In the rows, 128 means zero.
Each path below is one point turned by a fixed rotation once a step. After each direction that follows a path, write how fast that rotation turns it, in deg/step (0 if it stays still).
Each turn is a multiple of 5 degrees from 10 to 175, or 0.
Each row of a path follows its step; steps can be skipped.

step 0: [137 128 136 131 132 128 133 138 127 125 117 125 128 124 130 131 121 121
 129 132 133 123 126 129 135 134 123 136 137 126 125 125 129 123 120 134
 126 122 131 128 127 115 135 118 128]
step 1: [137 125 122 126 138 133 124 128 131 128 129 138 136 127 142 123 124 129
 117 132 128 119 128 133 134 127 129 127 132 130 138 133 134 126 124 128
 124 130 130 129 121 131 136 133 122]
step 2: [133 127 130 131 126 123 127 127 136 118 133 118 139 128 128 125 127 131
 136 129 142 120 136 132 132 122 134 121 130 129 123 127 126 124 125 134
 120 133 133 122 121 124 124 133 124]
step 3: [133 128 124 137 128 128 129 139 140 119 131 124 123 136 124 126 122 130
 120 122 127 136 130 134 132 132 133 127 129 126 131 121 127 120 120 124
 131 135 129 131 129 123 140 128 131]
step 4: [125 122 131 132 130 125 131 135 135 138 136 128 132 128 118 127 118 123
 120 130 125 121 131 126 125 130 126 123 137 138 136 135 126 127 132 131
 122 130 119 122 120 129 133 125 126]
step 5: [137 132 126 119 123 129 135 127 132 125 126 127 126 133 128 120 121 122
 128 124 123 115 134 122 133 139 131 126 137 127 123 123 129 130 123 125
 131 132 135 116 124 124 120 130 132]
step 6: [138 128 126 133 134 129 126 141 130 134 125 117 126 130 136 133 122 132
 118 132 134 123 119 134 122 139 133 130 127 124 130 124 124 125 127 134
 134 124 131 125 122 130 124 132 128]
step 7: [123 120 127 130 125 118 125 135 138 137 127 136 127 126 137 123 124 129
 124 134 129 118 130 130 133 125 135 117 131 123 128 117 135 126 131 131
 118 126 132 126 133 128 130 126 125]
step 8: [129 119 128 130 131 130 138 131 138 117 129 125 135 121 129 130 128 123
 126 127 128 127 133 132 135 133 132 134 135 127 127 117 128 133 121 129
 127 129 123 135 123 123 115 124 120]
step 9: [135 133 121 125 124 130 122 136 133 129 126 126 140 129 124 124 125 123
 120 133 132 129 128 136 132 142 131 131 125 129 132 130 127 124 128 118
 120 126 124 127 132 126 137 132 117]
[127 130 128 131 126 126 128 127 130 128 128 128 127 128 128 130 127 127
 129 129 128 127 126 130 126 127 130 128 125 127 128 126 125 128 125 131
 128 130 129 128 131 130 130 129 130] : 95
